One turning vector, and how many steps it has turned:
The counts run from 0 to 406.
[  8  14   2  18   4 -16  21   7 -27   4  -5   6  -3  13 -19 -22   2  -3
   4   7   3  -2  -6   8  -6  12   7  -7 -13   8  -6  -4  11  -4  -2  31
   7  -2  -1  -5   5   5  14 -23   3  -3   1   3  -3   4 -13 -10 -10  -7
  26 -13  12 -10   1   1   1   7  -8   5  15  17  -4   3  -3  -2   3  12
  10   1   6   6  14  -3 -10  -2]  340
[ 14   8   7  22   1   4   1  11  28  17   5   8  25 -13   3  12 -19   4
   5  -1   0 -11  20   5  -3   1 -14   3  -8   5   4   7   3 -11   0  12
  -6  -1  -6   8  -4   1  -5 -23  -6  16  -6  -7   3 -12  -3  20   9   3
   9  -4  17 -13  14  11   4 -13   2  18  -1   7  15   9  14   3   8 -12
   4  -6  12   0 -11  -6  -1   3]  391
[ 21  -4 -11  14 -16   3  12  14   0   8  12  19  17  10   5   0  -7 -23
   3  -6  -2   7  -6  19   2  -9  12  -3  -8   1 -15   3  -2 -19 -16   8
  -7   1   2  11   0  15  -6  -9 -10   3  -6   7  -7  10 -17  13 -11  -2
  16 -24  12  15   9   7   3  -6   5  -3  13   3  -4   8  -6  -8  14  16
  20  12   2   2 -11  -8  -4  -4]  57
[  1  -8 -15  15  13  -5   7  -4 -19  -3   2   4   3  10  -6   6   6 -14
 -21  11  19  -2  -6  -8  -9  17  12  18   2   7   2 -15   5   9   5  22
  25  10   7   1   3   0  13   4   6  10  15   9  -1  -5   7  10  -1   1
  12  22  -2   2  -9  -7  -3  -8 -18  -7  -4  13  -7 -13  -2  -1 -16  10
 -10  20 -13  -5   3 -16  -3  -5]  133
[  7  -6  -3  -6 -12 -12  -9  -5   4 -15  -1   5   1  11  14   4  -2   4
  17  -5  -9   3 -10  -6   0 -12   5 -10   7   4   6  -7 -12  -8  12 -28
   1  -3  -9  -4  -5   8  -2   9   6 -12  28   1 -23   0  18 -23  -1  -6
  -6 -16 -12  -9   0  11 -14 -21   0   0   3  -5   7   8   3  -1  10  14
 -25   2   5   5 -13   0  15  12]  214
[ 18  20  -7   6  -1   0  -2  12   5 -13  18  -3   6 -10  -3   8 -11  -6
   4 -16  -7   0 -12  -1  -6  -1  -1   1 -16   5   0  -5  -3   5 -22   9
  -2   9 -15  -2  20  -7  11  -3   2  22  33   1 -22  12  -7  -4  -1   3
  18  12 -24   0  -2  -2   7  -7   5  10  18  11   3  -8   6   8  -2  -7
 -10   2  -7   3 -15  -2 -12 -10]  199
[-18   3   6  -9 -11  -5   4 -13 -25 -12 -15   0  -7   6   3  -9  17   7
   1  27  13  -8  -9   1  -7 -10  -8 -10 -18   0  23  -3  -3   3  -4   3
  10   9   5  -8   7  -6   5 -10  13  -5   9   1   3   0  27  -4   1   9
   0  -7   6  -6  24 -19 -16  -2   4   7  -2  -7  -2  -7  -5  -1  -5   1
  -1  24  -9 -10   7 -10  17  -7]  319
[  6 -11 -11  19 -18  11  18  16   4  -5  17  14   1  12  -1   4  12  -6
  -1 -10   4  11  -6  -2 -11   1   9  10  -3  14   2   0   0  -4  11  10
   1  17   9  22 -15   6   1 -10  -6  -2 -12   3   8  -4 -14  19 -13  12
  18  -8  10  19  -6  -9   2  -6  -4  -8  14   5 -10  20  -3  -6  -8   3
  10   5 -24  -2 -18   0  11   9]  283
[ 16  15  -3   3  -2  -4 -10   8  17 -10  17 -12  -2  -6   2   9  -7   1
  11 -30 -14 -12  -9  -1   4 -10  -4   0   0  -7 -11  -3  -5   6 -20 -13
  -3   4  -9  -7  18   2   8   5   7  12  28   7 -20   4   3 -10  -2  -4
  10   4 -26   3  -8   5   5  -6   1  16  16   7  16  -6   0   6  12  -4
 -12  -3   1   6 -22   3  -6  -9]  202
[ -4 -10  -6   7 -24   0  18   4 -14 -14  11   0 -20  29  -5 -14  16  10
   7   6   2   9 -21   4 -14  -1  16   8  -5   1   0 -18 -15  -3   5   2
   0   7  -2   8  -5  14   1   1  15  -3   3   0   1   5  -6   6  -3  -2
   7 -25  -2  11 -14  -1  -4  12   5  -7   5 -18 -13   5  -9   0   3   3
  11   9 -18  -5  -6 -11  11  17]  276
[ 10   8   3  19   9   1  15   7  -8  -8  18 -15   0  -8  -7  -2   4  15
  11 -16 -16   4   0  -5  -4  11 -16   5  -8   8   2   6   0   7  11  -8
  -4   7  -4  -3   9   2   0  -7   6   5  23   2  -7 -10  -1 -14  -7  -8
   9  22 -28  -1 -19   0   0  -6   1   5  12  26  14  -4  18   7  -4 -16
 -10 -13  -7  -1 -14  15   0   8]  193
[ -4   5   9 -17  -6  -8 -10   9   7   6  -1  -3   6 -12  15   2   1 -19
  -2  -6  21  -6  11 -16   7 -14 -13 -14   2  12  -6  -2  -7   2 -25   4
   4  20  10  10  -8   1   1  -3 -16  13  -2   6   5   9  16   6  -3  26
  16   3   7  -3  20 -14   5  -8  13   2   4   8  -4  15  -1 -22   0   6
 -18  13  -5  12  -3   2   2  -3]  305
[  1  -2  -2   7   4  -6  13  20  -4  12  14 -17  -7 -21  18  -9   8 -11
  -2 -19 -22   8  11   6  19 -15 -13 -14   6  -1 -13  11  17   9  -6  -9
 -13  -1  -8  -1   4  12  -2  -6 -11  -8  -5  -3  16  -7  14  -4 -10  -8
   2  -1 -14   3  13   6  -1  22   2 -11  -2   4  16  -3  13  -8  17  -8
   2 -10  15  12   3   7  -5   0]  247
[  0  -4  -9  12   9 -10  15  19  11   1  15  -2  -3 -21  13  -4  11 -10
   8 -14  -5  20  12  -7   8   4   4   3   8  13   5  -9  17   6  15   8
   9   1 -20   0 -16   6   4 -20 -17  -7   5 -18  21 -23   8  -3   2   6
   9   6   6  -2  12   5  -3  15 -15  -5  -6   7   3   3  21  -1   3  -1
  -8  -9  -4  11  10   1   8  10]  238
[  4   4 -14  11   5  -8  17  27   5   3  13  -3  -2 -22  15  -3   3 -22
  -1 -11  -6  19   9  -5   7  -1   6   1  -1  15   5  -9  16   7   4  22
   3   3 -23   4 -11   1   5 -19 -21   2   5 -16  19 -11   1   4   0   8
  14   4   4  -4  20   1   1  18  -7 -12  -6   3  -4   2  17  -1   1  -1
  -2  -6  -3  12  14  -7   1   2]  240
[ -1   3   9  18   4 -11  16  -4  -6  10  -1  -7 -12   8 -16 -15  21  11
  11  -4   3 -17  10  13 -12   0  -7  -9   5 -11  -9   3  12   7  12   9
  15 -12   9 -11   3  12  11 -21  13 -10 -13   1   4 -21   1  -7  -3  -9
  13  -9  21  -3   4   5  -2  15 -20  17   6  12  13   8  -6   5  14  -5
   7 -17  -1   4   3   5   4   3]  334
[  4   0   1  24  -2  -3 -13  -8 -11   5 -15   3  10  -4  17   2 -27 -15
 -17   7  -1  -5  -2   5  17  -3  -4  -7 -35   6  13  -4  -2 -20 -10  10
  -6  -9  -5   5   7   9   6 -16   3   7   7  -3 -18   7   8  11  -5   4
  15 -13   3 -13  14 -12  -4 -15  -1  -1  -2  -1  -2 -13   9   0  -1  -3
  -6  22  11  13   1  -3  -9   6]  155
[  3  -5   1  -8 -15  -2   0   1  12  -6   9  -8 -17  11   9   0  16   8
   8   1  -6  -3 -14   6   1 -18   6  -2  -1 -15 -18  -3  -3   6  -7 -19
  -1  12  -1   3  11   9   3   8  30   4   0   7  -1   4  18  14  10  -4
 -10 -17  -3  21  -9   6  -3  20   9  -5   3 -30  10  -6 -20  -7  11  -5
  13  -3  -6   2  -7 -13   0  10]  267
[  5   9  -5   8 -21   5  16  -6   8  -4  11   7  19  -4  -6  -9  -1 -13
  10   1  -3   6   8  13 -12  -9  -8 -14  -5   3  14  -8   2  -9   4   6
   2  -6  -1   4  -6  -2 -12 -10 -17 -11  11 -15 -11 -22  -4   4   3   6
  10  -2  11 -11  27 -10  -3 -13 -17   8   5  10  -3  15  23   3   0 -14
  -2  -9 -13 -12 -12   9  19   7]  1
[ 20   5   3  15  18 -13   6  12 -10  16  -6   8   8   0  -3  -3  -3  -9
   8 -12  -5  -4   0  -2  10   8  -5  -2   0   8 -24  22  18  -3   9   5
   5   8  13   2   0   6   9 -20   5  -4 -11  15   1  -1   2  -7 -17  -9
  20  -1   8   9 -10   5   1 -11  -8  -2  17  25  17   8  -6 -16   0  16
   4  -1   8  18   1   8 -15  -2]  346
[ -5 -11  -4  11 -23   1  19   4 -11 -16  12   0 -23  27  -6 -11  18  14
   9  -1   2  11 -21   1  -7   1  16  10  -3   1   2 -16 -12  -3   7  -2
  -3   9   1   9  -6  17   3  -1  14  -8   0   3   3  -1  -4   2  -6  -1
   7 -25  -3  12 -17  -1  -5   9   1  -5   6 -14 -10   3  -9   1   4   4
  10  10 -15  -4  -9  -7  13  17]  277
[  6  35   0 -21  -8 -19   4  18   8   0   3   0  -2 -12   1 -18  -9 -22
  14   4  -4  -2  -4   1   4 -14  -2 -12  10   1 -11  -8  11   9 -22  13
  -4   9 -11   1  -2  -8   0 -12 -16  -3   8   5  11   1  14  -6   3   0
  10 -16  -3 -15  29   1   5   7  -2   5  -2   0   9   4   5 -13   9   4
   5   0  16   2   7 -10 -13  -9]  15
[-17 -16   7  11   0   6  19  10 -26   5   3  -8   3  -7  12   2  22   6
  -6  10  19  -2  16  -4 -12  -2 -16  -2 -16  14  25   2 -13   4   4   9
   1   2   1   5  -4   7  -3  -9  -8  18  -4  -7  17   0   4   5  -4  18
   6  13   4  -4  13  -9  -8   5  26  -2 -10   7 -12   5   5   4  -2  -8
  -5   7 -15  -2   6  -4  23   2]  88
[ -5 -23   9  27  -1   2   3  -7 -17   4   3 -12   2   7  12   8  -3   9
   4  -5   3 -12  11  12  -6  -5  -5  14 -11  -9  18  -1 -19  -9  14 -13
  -1 -26   7   1  -6  26 -12  -4   3   4  -1   6  -2 -19   1   2  -8  -8
  -2  -5   0   3  -3   0 -13 -12  -2   9 -21   7   9  -5   5  20  17  -6
  -4  10  -4  -6 -17  -3  18   7]  377
[  8  -9  -7  20  -9  -8  11   7 -13  -9  13   3 -11  10  -1  -9  12   2
  18 -18  -2  14 -15  16   6  -2  18   5 -17  -8  -3 -10  -4 -13 -12   1
   6  -6 -10  -8   6  23   8 -15  11  -3   7  -1  -9   4 -12  -8 -10  -3
  17 -25   5  19  -9   7  -3  15  -2   6  12   0  -2  -8  -5   6  18  13
   9  10 -10  10   1  -5   5   1]  49
[  0   1  -4   6   1  -5  13  21  -2   7  17 -19 -15 -20  14 -12   6 -11
  -3 -19 -23   8   6   5  19 -14  -9  -9   7  -3 -10   7  17   9 -11  -6
 -15  -2 -11  -1   2  13   3  -8 -13  -9  -5  -3  18  -6  13  -5 -10  -8
   6  -3 -15  -1  15   5   0  22   1  -6  -4   0  15  -7  12  -4  18  -5
   6  -4  16  11   2   4  -6  -5]  246
[  6  -5   1  26   2  -3 -12 -10 -12   7 -13   0  14  -3  19   3 -24 -19
 -16   6   1  -1   5   5  14  -1  -5 -10 -35   9  12  -3   0 -19  -4   9
  -3 -11  -5   6   4  11   4 -15   1   9   6  -5 -21   4   5   9  -4   6
  14  -6   7 -12  13 -11  -4 -17  -1  -5   0   3  -5  -6  13   0  -3  -3
 -11  16   6  15   3   3  -5   9]  154
[  2 -11   8 -10   3  -8  -3  13  19   5   8   2   4  -3  17   8   3   5
  13  -1  21   6   9 -18  11   6  -6  19  16   6  -8  -4  -6  -5  -6 -14
   3  21   8  11 -20  11  -8  -4  -4  10  -7  11  30  -9  25  14   8  12
  -5   2   7   8  -8   7  -3  -8   7   3 -13   0  10   1  -1 -19   8  11
  -4  17  -2   0  -3 -12   5   5]  74
[ -3 -19   7  31   7  -8  -7 -14 -17  10  -3 -20  -4   0  10  -7 -10  -4
 -12 -15  -2  -9  13   5  17   1 -10  -7  -9  -5   3  -5  -5 -11  -2  -7
   1 -23   7  -9   4  30   3  -4   1   0   3   0 -16 -11   8  -5 -10  -3
  11   2  -5  -9  -1  -6  -7  -5 -14   4  -7  13   2 -11  12   7  15  -4
 -21   9  10  15  -7  13   4  11]  149
[  9   2   9  15   0  -4 -18 -10  18  14 -14   0  13  -6  18  10 -25  -1
  -3   5 -10 -15   7   4  15  -9 -16  -7 -14  -6  -3  13   7 -12  10 -16
  -6  -5   8   8   3   6  -5 -11  14   0  -7   3  -8  -9  24  19   6  -5
  -3 -12  10  -6   9   0  -5 -18 -11   5  -7  -8  23  -3   6  -6   4 -12
  -2   2  19   9 -11   1  -9  13]  161
[ -2  22  -3   5 -17  -5  11  -4   8 -15   8   7   2   0 -11 -22  -5  -1
  17   1  -5  10  -5   7   5   1  -2  -8  -2  -1  15 -18   7 -12 -16   9
  -3   5 -11  -8  -1  -3   0 -22 -15 -17  20 -15  -3 -19   4  -8   2   2
  14 -14   1 -21  19  -6  -2  -5 -19  20   6   6   3  -4  25   1   6  -6
   1   8   4 -13  -4   2   6   0]  5
[  6  -3  -1  -3  12 -19  -7  -6 -22  -5  -3  -1   7   8   4   3  -8 -10
   3  14  24   1  -8  -3   1  10  11  21 -10  -1  -9 -14 -13  -3 -13   3
  15   4   3   1   6   9  -2   6  15  24  23  18  -8   9  15   3   7   1
   2   9  -7   9 -13  -2  -4  -7   3  -2 -13   5  -3 -19  -8  -6  -3  13
  -7  24  -9   1   9 -20 -12   0]  362
[  0  -8  -5   2 -22  -1  20   4 -11  -6  10   3  -7  25  -4  -8  15  -3
   4  12   7   7 -13   9 -22  -7  15  -1  -6   2  -6 -18 -17   0   7   5
   3   5   1  12  -3  12  -2   5  15   5   2  -3  -8   8  -6  11   7   3
   3 -18   5  14  -7  -1  -1  16  12 -14   2 -20 -19  11 -12  -4  -1  -2
  11  -3 -21  -4  -1 -13  11  21]  274
[ -7   4   6  -5  -8  -6  -2   2   7  -5  15  -6  -6   4  -4 -18   1   4
   7 -11  19   6   1 -10  19  10 -13  -5   8   4  -5 -18  -5 -12 -40  -2
  -1  22   8  -4  -4  14   1  -8 -15   1   8   2  10  -2  14  -5  -4  16
  17  -1  -6 -10  -3  -7   3  -5   0  15  10  16  -4  -8  13 -18  11   8
 -14  25   2  -2  -7   6   2   0]  299
[  2 -17  -5  10  16  -6  12 -10 -17   3   1   1   6  16  -4   3  13   1
 -11  13  11  -4   1  -9 -10  16  -2   8  19   8 -10   0   6  10  27  -3
  22  10  20  -2  -4   6   6   8  11  -3   4  12   2 -16  17  -1   0  -7
  -1  23   0   0 -18   2  -9 -14 -17 -11  -1  20   6   1  -3  -9 -11  12
 -13   5  -5  -6  -2  -3   7   8]  129
[ 11 -12  -8  17  -2  -6  23   2 -18  -2  14   3   6   4  -3  -3  21 -11
  15  -6   7  12  -1  22 -14  -6  16  -5 -18  -4  -6 -10  -6  -4   1  10
  18 -13 -10  -5  10  16  -1  -8  11  12  12  -9 -16  -1 -13   1   3   2
  11  -3  14  23   1   1  -2  21   3  -7   8   1 -12   0  -1   5   8   3
   8 -10 -26   8   8  -2  10   6]  45
[  4  -2  -1  -6 -10  -6   5   3   1  -1   8  18  15  12   1  -8  -7  -2
  10  18  21  19  -7  -3  10  11   2  11   3   9  -6 -15 -10 -21 -25  -1
  -4  23   3   5  -9  11 -12  -4  -6   9  10   7  13   3  11  13  11   6
   1  -7   4  -1  -2   7  -3 -10  10  -2  -4   1  -7 -11   9 -22   4  18
   8  29   6 -12   2 -18  -3   6]  69
[  5   4  -6 -11 -16  -1   1   6   7  -7   4   3  -6   2  11   4  10  -7
   2  10  -3   6 -18   6   2 -18   7  -8 -17  -4 -15  -4  -1   5 -14  -4
   0  21  -8   6  18  -3   5   2  27  16   5   0  -6  19  16  19  13   4
  -4 -11   0  21   4  -1  -2  18  17 -12   7 -29   1  -7 -15 -13  -1  -3
  16   3 -10   5   3 -18  -8   5]  264
[ -3  -7   5  -9  -3  -9  -4   9  11  -2   7   6  -1   5  11   0   0  11
  15   3  18  10  -4 -14  16  10  -1  21  12   3  -5 -11  -6 -13 -17 -14
   0  26   8   5 -15  12  -8  -4  -3   6   0  12  28  -7  25   8   6   5
  -3  -7   0   4 -11   7  -6  -8   7   6 -10  -1   9 -11   0 -20   7  14
  -1  27   7  -6  -2 -15   0   3]  72
